[[-35  22  37 -70  44 -11 -35 -23 -64  -8  60 -57  19 -49  64  -9]
 [ 37 -39 -44  66 -41 -24  38 -26  29 -30 -51  51 -39 -16 -64  28]
 [ 57   8   5  56 -13  10  38 -13  39 -18  41  56  17   6  29  41]
 [ 66 -49 -51  65 -50 -51 -10  14  44  22 -14  45 -57  15 -25  19]
 [ 10 -37 -39  41 -44 -29 -38  51  47  48  33 -26 -40  55  31 -47]
 [ 42 -49 -47 -39 -39 -61  19 -75 -58 -55  68  16 -46 -78  36  49]]
=>
[[-35  22  37 -70  44 -11 -35 -23 -64  -8  60 -57  19 -49  64  -9]
 [ 10 -37 -39  41 -44 -29 -38  51  47  48  33 -26 -40  55  31 -47]
 [ 37 -39 -44  66 -41 -24  38 -26  29 -30 -51  51 -39 -16 -64  28]
 [ 42 -49 -47 -39 -39 -61  19 -75 -58 -55  68  16 -46 -78  36  49]
 [ 57   8   5  56 -13  10  38 -13  39 -18  41  56  17   6  29  41]
 [ 66 -49 -51  65 -50 -51 -10  14  44  22 -14  45 -57  15 -25  19]]

[[ 37  60 -38  12]
 [-10  80   5  44]
 [-50  63   4  17]
 [ -1  29 -75 -39]
 [-44  51 -44  -4]
 [-13  51 -61  -3]
 [ 10  68 -41  25]
 [-43  66  18  21]
 [ 33  39 -62 -22]
 [ 21  68  36  26]
 [ 62  51  11  -3]
 [-49  42 -49 -17]]
=>
[[-50  63   4  17]
 [-49  42 -49 -17]
 [-44  51 -44  -4]
 [-43  66  18  21]
 [-13  51 -61  -3]
 [-10  80   5  44]
 [ -1  29 -75 -39]
 [ 10  68 -41  25]
 [ 21  68  36  26]
 [ 33  39 -62 -22]
 [ 37  60 -38  12]
 [ 62  51  11  -3]]

[[-19  26]
 [-17 -58]
 [-31  22]
 [-33   8]
 [-37  15]
 [ 67  -8]]
=>
[[-37  15]
 [-33   8]
 [-31  22]
 [-19  26]
 [-17 -58]
 [ 67  -8]]

[[-28  -9  18 -13  21   0 -26  38  34  33  18]
 [-52   6  45 -21 -17  36 -14  32 -16  30  29]
 [  2  25 -14  20 -30  -9  20 -38 -26 -31 -25]
 [ 13 -50 -24 -13  49   1   5   6  12  -1  11]
 [ 29  14  57 -24 -36  55  -7  28 -42  27  33]
 [-21 -37 -29  -3  45 -15   1   2  26  -3   0]
 [-68  22 -21  22 -26 -13  22 -42 -24 -35 -28]
 [-81  18  42 -14 -26  29 -13  25 -16  24  20]]
=>
[[-81  18  42 -14 -26  29 -13  25 -16  24  20]
 [-68  22 -21  22 -26 -13  22 -42 -24 -35 -28]
 [-52   6  45 -21 -17  36 -14  32 -16  30  29]
 [-28  -9  18 -13  21   0 -26  38  34  33  18]
 [-21 -37 -29  -3  45 -15   1   2  26  -3   0]
 [  2  25 -14  20 -30  -9  20 -38 -26 -31 -25]
 [ 13 -50 -24 -13  49   1   5   6  12  -1  11]
 [ 29  14  57 -24 -36  55  -7  28 -42  27  33]]

[[41 69]
 [66 41]
 [57 52]
 [25 76]
 [21 77]
 [39 66]
 [31 74]
 [27 75]
 [48 62]]
=>
[[21 77]
 [25 76]
 [27 75]
 [31 74]
 [39 66]
 [41 69]
 [48 62]
 [57 52]
 [66 41]]

[[-31 -16  44  24  21  20  -2 -26]
 [  3  60  15 -29  12 -52  53  44]
 [  6  43 -23 -32   2 -34  29  38]
 [-32 -34  47  37  14  39 -20 -42]
 [ 36 -18 -43   4 -34   7 -34 -17]
 [-37  -5  43  22  25  20  -1 -10]
 [ -8  35  23 -48  14 -38  61  59]]
=>
[[-37  -5  43  22  25  20  -1 -10]
 [-32 -34  47  37  14  39 -20 -42]
 [-31 -16  44  24  21  20  -2 -26]
 [ -8  35  23 -48  14 -38  61  59]
 [  3  60  15 -29  12 -52  53  44]
 [  6  43 -23 -32   2 -34  29  38]
 [ 36 -18 -43   4 -34   7 -34 -17]]

[[58 16]
 [-9  3]]
=>
[[-9  3]
 [58 16]]

[[ -6   3  38   3  -4 -22   6 -15 -14 -31]
 [-17   1  31  -1  -4 -23   6  -8  -5 -33]
 [-44  -2   9  -7   2 -25  10  14  18 -30]
 [-39  -6  -1  -6 -12  70 -30  46 -40  16]
 [-24   0  25  -3  -4 -24   7  -3   1 -34]
 [-49  -2   5  -7   6 -24  10  20  21 -27]]
=>
[[-49  -2   5  -7   6 -24  10  20  21 -27]
 [-44  -2   9  -7   2 -25  10  14  18 -30]
 [-39  -6  -1  -6 -12  70 -30  46 -40  16]
 [-24   0  25  -3  -4 -24   7  -3   1 -34]
 [-17   1  31  -1  -4 -23   6  -8  -5 -33]
 [ -6   3  38   3  -4 -22   6 -15 -14 -31]]
---
[[ 19  -8  67]
 [ 12   5  11]
 [-28  -7 -60]]
=>
[[ 12   5  11]
 [-28  -7 -60]]

[[  5 -31  71]
 [-21   7 -38]
 [ 17  40 -31]]
=>
[[-21   7 -38]
 [ 17  40 -31]]

[[ 31   9  33 -39]
 [ -3   3  -2  -4]
 [ -9 -71  30  34]
 [  9 -56 -12   5]]
=>
[[ -3   3  -2]
 [ -9 -71  30]]

[[  3   2   0 -75  -5]
 [ -3   0  -1 -11  -4]
 [ -3   0   1  -7  39]]
=>
[[-3  0 -1]
 [-3  0  1]]

[[-22  13  74]
 [ -3   9  61]
 [-10   5  22]
 [-14   5  17]]
=>
[[ -3   9  61]
 [-10   5  22]]

[[ -2  -4 -25 -43  15]
 [  9  -8  28 -31  63]
 [-15 -16  28 -17  27]]
=>
[[  9  -8  28]
 [-15 -16  28]]

[[ -6 -19   8]
 [ 10 -24  79]
 [-20 -10 -47]]
=>
[[ 10 -24  79]
 [-20 -10 -47]]

[[ -3  21  18]
 [ 56  52   9]
 [-53   5  20]
 [ 40 -66   9]
 [-55  11  18]]
=>
[[ 56  52   9]
 [-53   5  20]]
---
[[ -5   0   0 -15 -47]
 [ 33   0   0  23  46]
 [  3  15 -45  30  23]
 [ 41  30 -30  15 -70]
 [ 41  30 -30   8 -70]]
=>
[ -5   0 -45  15 -70]

[[62  4]
 [35 11]
 [ 0  0]
 [78 23]
 [35  2]]
=>
[62 11]

[[ 16 -14  25  32]
 [ 20 -76 -68 -49]]
=>
[ 16 -76]

[[ 76  29]
 [-40   8]]
=>
[76  8]

[[-15  79]
 [-12 -17]
 [ -5  63]
 [ 76   3]
 [-14 -71]]
=>
[-15 -17]

[[ 44  10 -24 -52]
 [ 57   5 -23  21]
 [ 18  78  35  12]
 [ 49 -53  23  49]
 [ 10 -44 -39 -53]]
=>
[44  5 35 49]
